0: [15 11  4  2 14  3  6 13 15  0  4 15  9  8 10  5  0 13  9  0  4  9  2 13]
1: [ 3  6  6 11  5 10  7  5  5 10 11  3  6  9  7  8 13  5  7 12  9  9  8  5]
2: [15 11  5  0 14  2  6 15 14  1  3 15  9  7 11  6  0 13 12  0  5  7  4 13]
3: [15 11  3  0 14  2  7 14 15  0  3 15  8  8  9  6  0 12 12  0  3  8  3 15]
4: [ 2  7 10 12  4 11  8  6  4  9  9  5  6  8  5  7 14  4  6 12 10  9 10  5]
5: [15 10  2  0 14  1  7 14 15  2  4 15  9  9  9  7  0 15 10  0  3  7  4 15]
6: [15 10  5  0 14  2  8 15 15  4  3 15 11  8  8  6  0 12 10  1  5  8  2 14]
7: [ 3  5 10 11  5 10  8  4  4  9 10  4  5  8  6  9 13  5  6 12 11  7  9  3]
8: [15  9  3  0 12  2  7 14 15  0  3 15 11  8 10  7  0 14 10  0  3  6  2 13]
9: [ 2  9 12 13  4  9  7  4  4 11  9  3  9  7  7 11 13  3  6  9 10  8  8  5]
10: [ 5  4  6 10  3 11  7  6  4  8 10  4  7  6  5  7 12  4  5 11 10  8  9  4]
11: [ 4  6 10 11  4 10  7  5  6 10  8  7  8  6  8  9 13  4  6 11 10  7 10  6]
12: [ 3  8  9 12  6 11  7  5  3 10 10  2  8  6  7  8 15  5  5 11 10  8 10  7]
13: [ 3  6 11 11  6 11  9  6  4 12  8  4  6  8  7  9 12  6  4 11 10  5  8  3]
14: [8 9 7 7 7 7 8 7 8 6 8 7 7 8 8 8 6 7 8 7 8 6 7 7]
15: [ 4  6  9 11  7  9  8  4  5  9 10  3  7  7  7  8 13  5  7 12  9  7  9  5]
16: [15  9  2  1 13  3  6 14 14  2  3 15 11  8 11  6  0 14 10  2  3  8  4 14]
17: [ 2  6  9 11  6 11  8  5  5  9  9  5  6  6  7  7 13  5  6 10 10  8  8  4]
18: [12  7  4  5 11  6  7 10 12  4  6 12 10  8  8  8  2 11  9  5  5  8  7  9]
19: [ 2  5  8 11  5 10  8  4  4 11  8  3  6  8  7  7 12  6  6 10 10  7  8  4]
20: [7 7 8 8 8 7 8 8 7 6 8 8 7 9 8 8 7 8 8 7 6 7 6 8]
21: [ 3  6  8 10  3  9  8  4  6 13  8  2  6  7  6  9 13  5  6 11 10  8 10  4]
22: [14  9  4  4 11  5  8 12 11  4  7 12 10  8  9  7  0 10 10  3  5  7  6 11]
23: [15  9  4  2 14  2  6 13 15  1  4 15  8 10  7  6  0 14 10  0  1  7  4 15]
24: [ 3  4 10 12  5 10  8  6  4  9  9  4  6  7  6  8 13  5  7 11 11 10  8  4]
25: [ 5  6 10 12  4 10  7  5  3 12  9  3  6  7  6  7 13  5  6 11  9  7 10  6]
26: [ 4  5  9 10  5 10  9  5  4 11 10  4  5  9  7  9 14  5  7 11 10  7  9  5]
27: [ 3  6  9 10  6 11  8  5  4  9  9  4  4  6  8  9 13  6  6 12 10  7  9  5]
28: [ 3  6  8 13  4 11  7  4  2  9  8  3  6  8  7  7 14  3  4 12 12  9 12  5]
29: [ 9  8 10  7  8  6  9  9  7  8  9  8  8  7  9  6  7  7  9  8  7  8  7  7]
30: [12  9  7  3 11  5  8 10 11  5  6 12 10  8  9  8  2 10  7  3  5  7  5 10]
31: [ 4  6 10 12  4  9  9  4  5 10 10  3  6  7  5  8 12  4  7 11 11  8  9  4]
32: [ 3  7 10  8  4  9  9  4  4 11 10  4  6  7  7  8 13  4  6 11 12  7  9  4]
33: [12 10  7  3 10  5  8  8 12  5  7 12  9  9  8  6  1 10 10  3  7  6  6 11]
34: [ 2  4  9 11  4 10  7  5  4  9  9  1  5  7  6  7 12  4  4 11  8  7  8  2]
35: [ 3  6 10 10  4 12 10  4  5 11  8  3  9  7  9  8 14  3  7 14  9 10  9  5]
36: [ 2  5  9 11  3 12  6  5  5 11  9  0  7  8  8  9 12  4  5  8 10  7  8  4]
37: [ 4  4 12 12  6  8  8  4  4  9  8  4  4  7  6 10 14  4  7 10 11  8 10  8]
38: [15 13  3  0 14  4  6 14 14  3  3 15  9  9 11  6  0 13 10  1  3  6  3 15]
39: [ 1  8  9 10  4 10 11  2  4  9  6  3  7  6  8  9 14  5  6 10 10  6  8  4]
40: [ 7  8  6  7  9  6  8  8  8  7  7  9 10  8  8  8  8  7  7  6  6  8  8  9]
41: [ 3  8 10 11  5  9  8  3  7 12 10  3  7  8  6  7 13  3  7 11  9  6  9  4]

[ 2  6  8 11  4 10  8  4  5 12  8  5  5  7  6 10 15  4  8 11  9 10 10  5] 21 26 4
[ 8  6  6  7  8  6  8 10  8  8  8 10  8  8  8  7  8  8  7  6  8  8  7  9] 40 20 29
[ 3  7  9 10  5 10  8  4  4 10  9  3  6  8  6  8 14  5  5 12 10  9 10  4] 7 4 26
[ 2  7  6 12  4  8  7  6  4 11 10  3  5  8  7  9 14  3  5 11  8  8  9  5] 1 21 26
[ 1  7  8  9  6 11  8  5  3  9  7  3  7  7  7  8 12  4  6 10 10  9  8  6] 17 19 27
[ 2  8 11 13  4 11  8  5  4 12  9  5  8  8  9 10 14  7  5 11  9  7  8  4] 13 9 11
[ 3  8 10 12  4 11  7  8  3 10  9  4  7  6  6  6 13  5  5 10 10  6 11  2] 4 25 17
[ 3  6  9 10  3 10  9  5  3 12  9  4  6  9  6  7 13  5  7 11 11  7  8  5] 26 19 32
[ 5  6 10 11  5 10  7  7  3 11 10  4  8  6  6  9 14  4  7 12  8  7  8  7] 25 15 12
[ 4  5 10 10  6 10  9  5  3 10 10  1  8  6  6  9 12  5  5 11 10  8  8  4] 15 31 7
[ 3  6 10 11  3 10  7  3  6 10  9  4  6  6  6  9 13  4  7 10 10  9  8  5] 31 17 24
[ 3  6 10 10  6  9  8  5  5  8  9  4  7  7  7  8 14  5  6 10  9  7  9  5] 15 17 27
[ 9  7  6  7  8  8  8  9  8  7  9 10  7  9  8  9  8  8  8  8  7  7  8  8] 20 14 40
[ 0  8  9 11  6 11  8  5  3 10 10  3  7  8  7  7 14  4  5 10  9  9  8  6] 12 17 4
[ 2  6 10 12  3 10  8  4  5 11  6  3  7  8  4  7 12  6  6  9  8  9 10  5] 19 21 25
[ 4  7  7 11  5 10  8  3  4  8  9  3  8  7  9  7 14  4  4 12  9  8  7  4] 15 17 1
[ 3  7 10 11  3 10  9  4  4 10  9  3  7  7  6  9 14  4  5 12 10  9 11  5] 4 31 21
[ 2  5  9 12  6  9  8  5  3 11 11  2  6  8  6  9 14  6  6 10 10  6  9  6] 26 19 15
[ 2  7  9 11  6 10  8  5  3  9 10  3  6  8  6  8 14  3  8 10  9  5  9  4] 15 26 7
[ 3  6  8 12  4  8 10  4  4 11 10  3  5  8  5  8 14  5  7 12 11  7  9  5] 31 26 7
[ 2  5 10 10  6 11  6  4  4  9  9  3  4  7  6  9 13  5  6 10 11  7  9  3] 7 27 17
[ 2  6  8  9  3  9  9  5  5 10 11  1  7  5  5  8 14  4  3 12 10  9  9  6] 21 32 12
[ 2  4  9 10  4 12  8  4  3 10  9  3  8  6  7  8 11  5  7 10  9  9  9  8] 19 17 25
[ 7  9  7  7  8  6  8  9  7  6  9  8  8  8  7  7  9  9 10  6  7  8  6  8] 20 40 14
[ 2  7 11 11  7  9  8  6  5 13 10  4  8  8  7  8 12  4  9 10 10  9  9  4] 41 31 15
[ 3  6  8 10  4 11 10  5  4 10 10  3  6  7  7  7 14  5  6 11  9  8 10  4] 26 17 19
[ 2  5 10 10  6 11  7  5  3  9  9  3  5  7  6  9 14  4  7 10 10  7  9  4] 7 27 17
[ 4  6  8 11  4  8 10  4  4 12 10  3  5  8  4  8 14  6  6 12 12  7 10  4] 31 26 21
[ 4  7 11 12  5 10  8  5  3 12  9  3  6  7  7  8 12  4  5 10  9  7 10  4] 25 13 31
[ 3  6  5 11  5 10  7  5  4 10 10  3  7  9  7  8 12  5  7 13  9  9  7  6] 1 15 19
[ 3  6 10 10  5 11  9  4  5 10  9  3  8  8  8  8 14  3  7 13 10  9  8  5] 35 15 26
[ 6  6  8  9  5  9  8  8  3  9 10  2  6  5  8  7 12  3  6 11  9 10  6  5] 10 24 1
[ 4  3  9 10  3 12  7  6  4 12 10  4  7  7  6  9 14  6  5  9  9  7  7  5] 26 19 25
[ 2  6 10 11  3 10  7  6  5  9  8  1  6  7  4 10 14  3  6 10 10  7  9  2] 34 31 7
[ 2  7  9 11  6 11  8  5  6  9  9  5  6  6  6  7 13  5  6 10 10  9  8  4] 17 24 4
[14  9  5  4 11  5  8 12 11  4  6 12 10  8  8  6  0 10 10  3  5  8  6 10] 22 18 30
[ 1  6  8 10  5  9 11  5  5 10  9  5  6  5  6  7 13  5  5 10 11  7 11  6] 17 32 27
[ 4  6 10 11  5  9  7  5  8 10  8  2  5  7  7  9 14  6  4 12  9  9  9  5] 21 15 27
[ 3  7  7 11  4  9  7  4  6 12  8  2  7  7  6  8 13  6  6 11 10  8  9  5] 21 19 1
[ 3  4 10 11  3 12  9  5  5  9  8  3  7  7  6  8 13  5  6 12 11 10 10  5] 24 4 31
[ 2  6  9 10  6  8  7  4  4 10  7  3  6  8  5  8 13  5  6 13 10  8 10  6] 15 19 7
[ 5  9 10 12  6 10  7  5  6 11  9  2  7  8  6 10 14  6  5 10  9  8 10  6] 12 25 15
[ 2  8  7 11  7 11  9  8  3 10  8  2  7  9  6 10 12  4  7 12  9  8  9  4] 1 15 26
[ 3  6  8 11  4  9  8  4  6 13  8  2  7  7  7  8 14  6  6 12 11  8 10  4] 21 19 31
[ 2  7  9 10  4  9  9  6  4 10  9  3  8  6  7  9 15  4  6 10 10  8 10  6] 12 32 4
[ 2  7  9 10  3 10  7  7  5 10  8  4  4  8  6  6 15  4  4 12 10  7 11  5] 4 25 28
[ 3  5 10  8  7  9  9  4  3 10  9  3  5  8  6  8 13  5  7 10  9  8  8  3] 26 7 19
[8 5 7 7 7 9 7 9 8 8 9 9 9 8 7 8 7 9 7 6 6 8 6 8] 20 40 14
[ 2  6 10 11  5 10  7  6  5 10  9  4  6  6  6  8 14  5  6 10 10  9  8  5] 17 24 4
[ 8  9  9  7  9  7  8  9  9 10  8  8  9  8  7  7  7  8  9  6  7  8  7  8] 29 40 20
[ 2  8  8  9  5  8  9  6  6  9  8  7  8  8  8  9 13  5  8 12  9  7  9  5] 11 15 17
[ 3  7  8 12  6 10 10  3  3 10  8  2  7  9  8  9 11  5  7 10  9  7  9  5] 19 15 26
[ 4  5  8 10  4 10  8  6  4  9 10  4  6  6  6  7 13  5  6 12 10  7 10  4] 10 7 27
[ 4  6 10 11  4  9  9  5  5 11 10  4  6  7  6  8 13  5  6 12  9  7  9  4] 31 26 7
[15 10  4  0 13  2  7 14 15  0  4 15 11  9 10  6  0 14 10  0  3  6  2 13] 8 5 0
[ 1  4  9 12  2  8  9  6  3 11  9  2  7  8  8  8 13  5  6  9  8  8  8  5] 19 36 34
[ 4  6 10 13  3 10  7  5  3 12 10  4  7  9  6  8 14  5  5 11  9  7 10  5] 25 26 4
[ 0  6 10 11  5  9  7  6  3 11  8  3  6  7  6  7 14  5  6 11  9  8 10  6] 4 25 19
